Each row has a hidden score. How much does it go up from the first row of each pair to the second? 20 means little or no change, 40 a big rise and 0 a big fall. The score is a weighted sum of the row's numbers plus the product of two more (or one squared), each taken from its middle value.
[-1.08  0.93  0.99  0.6  -0.55 -0.92  0.04  1.35 -0.39 -0.43]
[-1.94  1.2   0.6   0.46 -1.29  0.62 -0.05 -0.69 -0.27 -0.47] >> 22
[ 0.47 -1.94 -1.3   0.05 -0.17 -0.76  0.02  0.05  1.95  1.94]
[-2.04  0.92  0.43  0.44 -0.89  0.8   0.8  -0.59 -0.4  -0.06] >> 22
[ 0.45  0.56  0.32  0.49  2.31  0.78 -0.79 -1.08  0.19 -1.61]
[-2.09  0.77 -0.06  0.58 -1.22  0.57  0.63 -0.54 -0.36 -0.3 ] >> 27
[ 0.74  0.36  0.13 -1.26 -0.27 -0.51  1.75 -0.18 -0.38  0.36]
[ 0.94  0.29 -0.25  0.47  1.96  0.75 -1.19 -0.91 -0.96 -1.5 ] >> 11
[ 0.69 -1.87 -1.08 -0.46 -0.14 -0.64 -0.8   0.16  2.58  1.76]
[ 1.32 -0.55 -2.5  -0.12 -0.13  0.22 -0.7  -0.51 -0.01 -0.22] >> 8
[-0.99 -1.06  1.11  1.   -0.37  0.29 -0.2   0.06 -0.98  0.78]
[-1.64  1.53  0.01  0.61 -1.13  0.18  0.81 -0.67 -0.37 -0.05] >> 34
[ 0.   -0.42  0.52 -0.26  1.28 -1.05 -0.79 -1.44  0.22 -1.28]
[-1.26 -1.22  1.14  0.64 -0.21 -0.02  0.12  0.14 -1.09  1.17] >> 20
[ 0.5   0.06  0.68 -1.54 -0.05 -1.31  2.37 -0.41 -0.13  0.31]
[-0.33 -0.71  0.43  0.44  0.95 -0.52 -0.93 -1.32 -0.06 -1.2 ] >> 13
[-0.96  1.15  0.94  0.56 -0.77 -0.52 -0.26  0.85 -0.26 -0.29]
[ 0.72  0.18  0.66  0.3   2.19  0.75 -1.05 -0.7  -0.44 -1.06] >> 16
[ 0.88  0.66  0.02 -0.19  0.66  0.77 -0.68  0.04 -0.77  1.76]
[ 0.94 -0.04  0.44 -1.61 -0.24 -1.41  2.26 -0.07 -0.14  0.33] >> 21
[ 0.79  0.47  0.89 -1.27 -0.03 -1.23  2.02 -0.22 -0.22  0.63]
[ 0.26  1.12 -0.11 -0.15 -0.61  1.2   0.04  2.69 -0.21 -0.13] >> 17
[ 0.17 -0.6   0.25  0.31  1.26 -1.08 -0.55 -1.39  0.53 -1.6 ]
[ 1.    0.53  0.31 -0.44  1.    0.77 -0.51  0.27 -0.56  1.61] >> 24
[-0.83 -1.42  0.59  0.74 -0.47 -0.05 -0.41 -0.1  -0.93  0.55]
[ 0.34  0.51  0.45 -0.02 -0.8   1.11 -0.32  2.56 -0.43 -0.13] >> 19
[ 0.56  0.16  0.51 -1.39 -0.1  -1.15  2.05 -0.41 -0.08  0.13]
[-0.69  0.24  1.35  0.31 -0.71 -1.08 -0.01  1.49  0.35 -1.07] >> 11
[ 1.03 -1.2  -2.39  0.11 -0.07  0.32 -0.47 -0.84 -0.15  0.05]
[ 0.58  0.37  0.89 -1.14 -0.37 -1.57  2.1  -0.13 -0.61  0.53] >> 32
[-0.85  0.7   0.57  0.48 -0.63 -0.55 -0.4   0.88 -0.51 -0.77]
[ 0.39  0.14  0.5  -0.8   0.   -0.91  1.68 -0.61 -0.12  0.47] >> 25
[ 0.82  1.44 -0.38  0.33 -0.58  1.15 -0.33  2.03 -0.44 -0.36]
[-1.81  0.98  0.29  0.24 -1.38  0.78  0.77 -0.5   0.16 -0.08] >> 31
[-1.08  1.04  1.01  0.53 -0.84 -0.47  0.31  0.71 -0.98 -0.78]
[ 0.42 -2.03 -0.6  -0.39 -0.31 -0.55 -0.96 -0.14  2.6   1.75] >> 25
[-0.22  0.64  1.77 -0.03  0.55  1.21  0.55  0.37 -0.37  0.37]
[ 0.61  0.06  0.29  0.63  2.    0.79 -1.05 -1.11 -0.02 -1.63] >> 19
[ 0.85 -1.23 -2.61 -0.3  -0.13  0.48 -0.6  -0.07  0.29 -0.06]
[ 0.04 -0.15  0.47  0.27  1.37 -0.86 -0.57 -1.33  0.44 -1.66] >> 36
[ 0.85  0.14  0.55 -0.81 -0.27 -1.1   1.76 -0.58 -0.3   0.49]
[-2.15  0.62  0.1   0.62 -1.15  0.57  0.2  -0.6  -0.26 -0.11] >> 18
[-1.5  -1.52  0.82  1.01 -0.19 -0.04 -0.09  0.1  -0.91  1.03]
[-1.13  0.94  0.72  0.18 -0.73 -0.75 -0.45  1.14 -0.41 -0.25] >> 28
[ 0.71  0.46  0.8  -1.39  0.12 -1.56  1.61 -0.03 -0.34  0.57]
[-1.76  1.07  0.06  0.09 -0.98  0.62  0.87 -0.48 -0.12 -0.06] >> 18
[-0.05 -0.17  0.05  0.54  1.28 -1.09 -0.33 -1.15  0.48 -1.18]
[-0.63  0.47  2.08  0.08  0.87  0.52  0.19 -0.18 -0.87  0.17] >> 18
[ 0.27  0.94 -0.03  0.48 -1.07  1.36 -0.29  2.28  0.19 -0.2 ]
[-1.21  1.13  1.15  0.22 -0.49 -0.79  0.35  0.84 -0.17 -0.53] >> 32
[-0.69 -0.13  1.4  -0.08  0.78  0.95  0.2   0.18 -0.41  0.49]
[ 0.56  0.01 -0.06  0.97  2.14  0.89 -1.45 -1.02 -0.46 -1.98] >> 10
[-2.02  1.07 -0.14  0.05 -1.15  0.34  0.55 -0.77 -0.14 -0.19]
[ 0.27 -2.03 -0.93 -0.5  -0.22 -0.33 -0.22  0.12  1.81  1.43] >> 20
[ 1.03 -0.9  -2.14  0.27 -0.05  0.4  -0.52 -0.2   0.46 -0.23]
[ 0.11 -2.07 -1.12 -0.34 -0.2  -0.52 -0.87  0.7   2.51  1.57] >> 33
[ 0.88 -0.89 -2.4  -0.11 -0.02  0.02 -0.24 -0.49 -0.12 -0.03]
[-1.86  1.    0.19  0.78 -1.11  0.94  0.5  -0.63 -0.24 -0.68] >> 34
[-1.34 -1.24  1.18  1.08 -0.17 -0.07  0.1   0.04 -0.85  0.5 ]
[-0.29  0.37  1.81 -0.15  0.57  1.27  0.13 -0.04 -0.33 -0.03] >> 24
[-1.12  0.87  1.68  0.45 -0.76 -0.69 -0.09  0.45 -0.18 -0.54]
[-1.25 -1.94  1.78  0.96 -0.25  0.25 -0.16  0.25 -0.82  0.61] >> 11
[-2.09  1.17  0.19  0.18 -1.13  0.34  0.95 -0.47 -0.32 -0.25]
[ 0.08  1.04 -0.47  0.26 -0.91  1.07  0.06  2.02  0.53  0.05] >> 15
[ 0.79  0.21 -0.15  0.75  2.26  0.7  -1.39 -1.31 -0.79 -1.07]
[ 0.27  1.29  0.02  0.01 -0.87  1.16  0.1   1.95 -0.46  0.09] >> 21
[ 0.89  0.53  0.1  -0.22  0.63  1.13 -0.63 -0.17 -0.73  1.58]
[ 0.91 -0.09 -0.04  0.55  2.25  0.47 -1.19 -0.97 -0.73 -1.58] >> 10
[ 0.57  0.69 -0.03  0.6   2.23  0.93 -1.22 -1.55 -0.45 -1.28]
[ 0.95 -0.41  0.63 -1.35 -0.08 -1.05  1.68 -0.08 -0.21  0.35] >> 24
[-0.95  1.31  1.22  0.15 -1.03 -0.95 -0.24  1.07 -0.34 -0.83]
[ 0.55 -2.19 -0.78 -0.56 -0.27 -0.48 -0.48  0.16  2.56  1.68] >> 22
[ 0.72  0.79  0.12 -0.54  0.84  0.88 -0.88  0.05 -0.87  1.76]
[ 1.19 -1.2  -2.54 -0.2  -0.36  0.11 -0.53 -0.94 -0.32 -0.39] >> 6
[-2.03  0.84  0.45  0.44 -1.14  0.13  1.16 -0.44 -0.11 -0.41]
[ 0.52  0.76  0.24  0.26  2.12  1.62 -1.08 -1.17 -0.81 -1.3 ] >> 11
[-0.98 -0.81  1.02  0.93 -0.23 -0.17 -0.22 -0.01 -0.75  0.96]
[ 0.85 -1.62 -0.99 -0.03 -0.08 -0.61 -0.62  0.52  2.27  1.81] >> 27
[ 0.16 -0.19  0.35  0.27  1.12 -0.91 -0.83 -1.19 -0.3  -1.26]
[ 0.42 -0.79 -0.26  0.18  1.3  -0.96 -0.58 -0.84  0.27 -1.36] >> 18
[ 0.36 -2.05 -0.84 -0.54 -0.22 -0.49 -0.64  0.01  2.32  2.3 ]
[ 0.58  0.99 -0.5  -0.29 -0.7   0.75 -0.45  1.95  0.06 -0.4 ] >> 14
[-1.06  1.09  1.18  0.26 -0.85 -0.39  0.07  0.92 -0.63 -0.82]
[ 0.09  0.93 -0.94  0.4  -0.89  1.38 -0.49  1.87 -0.31  0.21] >> 19
[-1.89  0.87  0.04  0.52 -1.18  0.69  0.48 -0.59 -0.3  -0.01]
[ 0.63 -0.95 -2.04  0.15 -0.37 -0.34 -0.74 -0.69 -0.05  0.3 ] >> 12
[ 0.64  0.33  0.34 -1.33 -0.09 -1.21  1.62  0.24 -0.05  0.74]
[ 0.29 -0.41  0.86  0.    1.23 -1.1  -0.39 -0.85 -0.1  -1.09] >> 12
[ 0.81 -0.18  0.65 -1.02 -0.23 -1.22  1.54 -0.39 -0.06  0.79]
[-1.99  0.97  0.02  0.55 -1.29  0.53  0.49 -0.62  0.09 -0.44] >> 18
[ 0.43 -0.77  0.1   0.27  1.29 -1.07 -0.49 -1.39 -0.14 -1.12]
[ 0.84  0.69  0.32 -0.61  0.8   0.86  0.05 -0.12 -0.7   1.62] >> 26
[ 1.22 -0.95 -2.02  0.7   0.01 -0.13 -0.51 -0.34 -0.45  0.06]
[-2.22  1.17  0.37  0.49 -1.52  0.38  0.23 -0.63 -0.31 -0.66] >> 27
[ 0.46  0.19  0.95 -1.32 -0.5  -1.01  1.65 -0.25 -0.19  0.16]
[ 0.62  0.11  0.01  0.06  2.59  1.13 -1.21 -1.07 -0.44 -1.4 ] >> 8
[ 0.91 -0.97 -2.45  0.27  0.    0.23 -0.44 -0.36 -0.35 -0.07]
[-1.13  0.95  0.88  0.31 -0.73 -0.74 -0.37  0.89 -0.01 -1.28] >> 32
[ 0.74  1.07 -0.35  0.38 -0.83  1.11 -0.41  1.95  0.17 -0.5 ]
[-1.91  0.96  0.47  0.64 -0.97  0.55  0.44 -1.34 -0.08 -0.6 ] >> 33
[ 1.41 -1.54 -2.68 -0.24 -0.3   0.14 -0.8  -0.41  0.44  0.15]
[ 0.78 -0.16  0.38 -1.42 -0.14 -0.9   2.01 -0.7  -0.05  0.99] >> 39
[-2.03  0.85  0.4   0.36 -1.23  0.76  0.6  -0.47 -0.74 -0.22]
[ 0.3  -1.81 -0.76  0.22  0.19 -0.25 -0.48  0.35  2.41  1.84] >> 19
[ 1.11  0.54  0.35 -0.53  0.71  0.84 -0.06 -0.04 -0.91  1.5 ]
[ 0.62 -0.45 -0.27 -0.14  1.63 -0.96 -0.82 -1.27 -0.16 -1.11] >> 14
[ 0.14 -0.41  0.37  0.05  1.21 -0.75 -0.54 -1.33  0.51 -1.77]
[ 0.75  0.25 -0.01  0.15  2.28  1.36 -0.93 -0.76 -0.33 -1.81] >> 14
[ 0.16  0.77 -0.15  0.12 -0.93  0.86 -0.19  1.98 -0.27  0.04]
[ 0.42 -2.02 -1.09  0.07 -0.15 -0.79  0.05  0.1   2.22  1.46] >> 23
[-1.43  0.72  0.9   0.27 -0.39 -0.96 -0.43  0.88 -0.08 -0.9 ]
[ 0.48 -1.89 -1.18  0.26 -0.42 -0.31 -0.61  0.4   2.18  1.34] >> 9
[-1.17  0.68  0.93  0.54 -0.99 -0.25 -0.19  0.7  -0.46 -0.94]
[ 0.68  0.07  0.95 -0.96 -0.19 -1.19  1.97 -0.53 -0.31  0.72] >> 27
[ 1.2   0.33 -0.03 -0.12  1.2   1.14 -0.34 -0.36 -0.67  1.28]
[ 0.89 -1.07 -2.48  0.39 -0.03 -0.11 -0.58 -0.23  0.09  0.19] >> 10
[ 0.59  0.21  0.25  0.64  2.13  0.45 -1.48 -0.73 -0.46 -1.79]
[-1.05  1.17  0.71  0.52 -0.48 -0.21  0.    0.59 -0.5  -1.16] >> 28
[ 1.4  -1.3  -2.22  0.06 -0.02  0.35 -0.01 -0.68  0.55  0.04]
[ 0.36 -0.38  0.1  -0.09  1.21 -0.52 -0.56 -1.36  0.52 -1.21] >> 23
[ 0.66  0.26  0.52 -1.32 -0.05 -0.67  1.78 -0.29 -0.28  0.38]
[-1.92  0.61  0.31  0.17 -1.47  0.71  0.6  -1.31  0.01  0.06] >> 22
[ 0.62  0.56  0.73 -1.44 -0.29 -1.04  1.97 -0.23 -0.01  0.63]
[-2.12  1.22 -0.07  0.63 -1.28  0.57  0.57 -0.07 -0.59 -0.31] >> 18
[-0.19  0.5   0.18 -0.16 -0.71  1.2  -0.12  2.23 -0.01 -0.18]
[-1.71  0.34  0.11  0.18 -1.62  0.56  0.43 -0.79 -0.73  0.18] >> 21
[ 1.3  -1.18 -2.53  0.08  0.15  0.17 -0.81 -0.92 -0.2  -0.11]
[-0.46  0.24  2.18 -0.05  0.62  0.65  0.17  0.38 -0.86  0.39] >> 22
[-0.92  0.98  0.8   0.44 -0.76 -0.8   0.03  1.24 -0.55 -0.34]
[ 0.92 -1.22 -2.64  0.43 -0.04  0.29 -0.51 -0.84  0.18 -0.41] >> 8
[ 0.47  0.84  0.43 -0.49  1.02  0.81 -0.19  0.09 -0.94  1.72]
[ 0.63  0.13 -0.04  0.21  2.33  0.63 -1.2  -1.02  0.03 -1.57] >> 9
[-1.07  1.06  1.09 -0.03 -0.82 -0.37  0.62  1.03 -0.15 -0.68]
[ 0.74  0.58  0.06  0.87  2.43  1.25 -0.97 -1.28 -0.14 -1.42] >> 12
[ 0.48 -0.15  1.09 -1.57 -0.35 -1.23  1.97 -0.48 -0.27  0.16]
[ 0.72  0.83  0.07 -0.32  0.91  0.98 -0.54 -0.11 -1.01  1.01] >> 16
[-1.25  1.09  0.74  0.4  -0.78 -0.94  0.12  0.84 -0.2  -1.2 ]
[-1.44  0.79  0.95  0.66 -0.64 -0.51 -0.38  1.02 -0.27 -0.11] >> 21
[-0.14  1.12 -0.44  0.46 -1.01  1.28 -0.1   1.7  -0.41 -0.73]
[ 0.67 -1.07 -2.22  0.09 -0.2   0.39 -0.88 -0.32  0.04  0.18] >> 14
[-0.94 -1.27  1.11  0.9  -0.36  0.34 -0.35 -0.15 -1.01  0.91]
[-1.5   0.74  0.95  1.06 -0.69 -0.59  0.24  1.13 -0.38 -0.47] >> 28
[ 0.48  0.16  0.23 -0.98 -0.54 -0.83  1.46 -0.31 -0.22  0.33]
[-0.26 -0.75  0.24  0.24  1.08 -0.8  -0.67 -1.74 -0.11 -0.92] >> 16
[ 0.25  1.5  -0.47  0.44 -0.95  1.46  0.02  1.56 -0.76 -0.34]
[ 0.2   1.23 -0.62  0.08 -0.93  0.98 -0.16  1.52 -0.13 -0.58] >> 21
[ 0.45 -2.06 -1.37  0.24 -0.42 -0.54 -0.58 -0.09  2.33  1.71]
[ 0.4  -0.62  0.29 -0.15  1.37 -0.5  -0.38 -1.2   0.09 -1.44] >> 15
[-0.69  1.06  1.1   0.84 -0.68 -0.57  0.15  1.57 -0.4  -0.64]
[-1.11  0.78  0.94 -0.05 -0.77 -0.52  0.14  1.12 -0.38 -1.29] >> 34
[-1.7   1.03  0.36  0.4  -0.92  0.33  0.59 -0.45 -0.83 -0.19]
[ 0.54 -2.2  -0.57 -0.07 -0.44 -0.38 -0.26 -0.02  2.3   2.1 ] >> 18
[ 1.35 -1.05 -2.37  0.16 -0.34  0.33 -0.46 -1.02 -0.15  0.2 ]
[ 0.83  0.84 -0.41 -0.27 -0.94  1.68 -0.36  2.08 -0.05 -0.31] >> 14
[-1.38 -1.17  1.14  1.48 -0.11  0.42 -0.19  0.35 -0.83  0.67]
[ 0.61  0.25  0.21  0.1   2.21  0.75 -1.04 -1.24 -0.89 -1.42] >> 25
[-0.85  1.04  0.93  0.01 -0.88 -0.71  0.01  0.38 -0.37 -0.37]
[ 0.32 -0.56 -0.28  0.37  1.28 -1.16 -0.6  -1.06  0.16 -1.72] >> 14
[-2.11  0.88  0.23  0.71 -1.21  0.64  0.52 -0.4  -0.24 -0.54]
[-0.91  0.9   0.94  0.37 -0.65 -0.66  0.07  0.69 -0.32 -0.79] >> 16
[-1.92  0.81  0.3   0.71 -1.46  0.4   0.57 -0.82 -0.17 -0.14]
[-1.81  1.35 -0.2   0.32 -1.33  0.55  0.82 -0.53 -0.96 -0.42] >> 16
[ 0.54  0.28  0.58 -1.5  -0.29 -0.76  1.58 -0.08  0.05  0.74]
[ 0.52  1.22 -0.17  0.13 -1.    1.54 -0.41  2.38 -0.39  0.05] >> 10
[ 0.32 -0.66  0.25  0.24  0.93 -0.68 -0.27 -0.94  0.79 -1.27]
[ 0.4  -2.14 -1.06 -0.43 -0.14 -0.83 -0.24 -0.03  1.88  2.11] >> 26
[ 0.86  0.15  0.27 -1.09 -0.3  -0.93  1.78 -0.43 -0.06  0.54]
[ 0.5  -2.27 -1.17 -0.36 -0.3  -0.62 -0.41 -0.33  2.62  1.61] >> 15
[-0.34  0.33  1.67  0.05  0.94  0.95  0.46  0.11 -0.5   0.58]
[-0.04  0.97 -0.23  0.12 -0.82  1.04  0.    2.19  0.   -0.28] >> 23
[ 1.5  -1.33 -2.43  0.43 -0.01  0.31 -0.7  -0.52  0.32 -0.15]
[ 0.34 -2.19 -1.14 -0.24 -0.07 -0.63  0.33  0.27  2.14  1.81] >> 27
[ 0.46 -2.2  -0.85 -0.34 -0.14 -0.74 -0.64  0.41  1.99  2.04]
[ 0.45  1.2  -0.32  0.03 -1.05  1.09 -0.28  2.38 -0.45 -0.74] >> 12
[ 0.43 -1.97 -1.35 -0.32  0.02 -0.74 -0.5   0.53  2.12  1.88]
[ 0.81  0.65  0.39 -1.22 -0.31 -1.24  1.95 -0.51 -0.22  0.05] >> 22
[ 0.35  0.14  0.34 -1.14 -0.27 -0.97  1.48  0.09 -0.09  0.11]
[-1.08  1.24  0.9   0.35 -0.81 -0.58  0.48  0.63 -0.17 -0.71] >> 19
[ 0.9   0.13  0.09  0.69  1.98  0.81 -1.16 -1.28 -0.53 -1.36]
[-1.74  0.59  0.04  0.24 -1.    0.49  0.8  -0.65 -0.49 -0.47] >> 24
[-2.03  0.98 -0.12  0.75 -1.37  0.16  0.67 -0.53 -0.88 -0.25]
[-1.02  0.93  0.88  0.44 -0.44 -0.54  0.4   1.34 -0.72 -0.53] >> 20
[-0.05 -0.46  0.68  0.37  1.43 -0.74 -0.55 -0.88  0.77 -1.67]
[ 0.38  0.74 -0.51  0.1  -1.12  1.1  -0.31  2.2  -0.44 -0.22] >> 20
[-1.6  -0.87  0.87  0.61 -0.12  0.02  0.07  0.21 -0.71  0.33]
[ 0.01  1.12 -0.43  0.15 -0.83  1.13 -0.08  1.75 -0.18  0.03] >> 14
[ 1.1  -1.39 -2.46  0.12 -0.09 -0.42 -0.52 -0.41  0.15 -0.07]
[ 0.97  0.01 -0.19  0.09  2.26  0.43 -0.96 -1.38 -0.3  -1.63] >> 23
[ 0.56 -1.85 -0.89 -0.48 -0.45 -0.09 -0.76  0.08  2.62  1.88]
[-1.79  0.56  0.25  0.21 -1.18  0.47  0.38 -0.62 -0.59 -0.74] >> 19
[ 0.13 -0.28  0.13  0.16  1.27 -0.79 -0.59 -0.7   0.21 -1.28]
[ 0.31  0.93 -0.3   0.03 -0.54  1.26 -0.19  2.04 -0.23 -0.39] >> 20
[ 0.39 -0.38  0.55  0.    0.84 -1.36 -0.8  -1.48 -0.15 -1.42]
[ 0.96  0.35  0.59  0.7   2.14  0.63 -1.33 -1.21 -0.77 -0.91] >> 17
[ 0.48  0.59 -0.12 -0.3   1.05  0.26 -0.73  0.43 -0.78  1.31]
[ 0.18  0.17  0.84  0.13  2.33  1.12 -0.5  -1.28 -0.72 -0.82] >> 14
[-1.75  0.47 -0.02 -0.08 -1.21  0.73  0.2  -1.08 -0.31 -0.44]
[-1.49 -1.46  0.88  1.11  0.26  0.44  0.16 -0.16 -0.38  0.55] >> 20
[-0.9   0.99  0.9   0.55 -0.67 -1.03 -0.44  0.49  0.26 -0.32]
[ 0.52 -0.01 -0.06  0.48  2.38  0.52 -0.98 -1.34 -0.56 -1.1 ] >> 16
[ 0.64  1.04 -0.2   0.86 -0.77  1.65 -0.1   2.43 -0.06 -0.52]
[ 1.07 -1.22 -2.37  0.2  -0.18  0.1  -0.77 -0.74  0.08  0.02] >> 27
[ 0.28 -1.55 -1.27 -0.23 -0.05 -0.69 -0.37 -0.05  2.12  1.65]
[ 0.85  0.19  0.15 -1.32 -0.66 -1.24  2.   -0.17 -0.47 -0.11] >> 21
[-1.88  0.62  0.09  0.28 -1.19  1.07  0.88 -0.82 -0.28  0.04]
[-1.41  0.94  1.01  0.48 -0.56 -0.19  0.35  1.06 -0.16 -0.62] >> 23
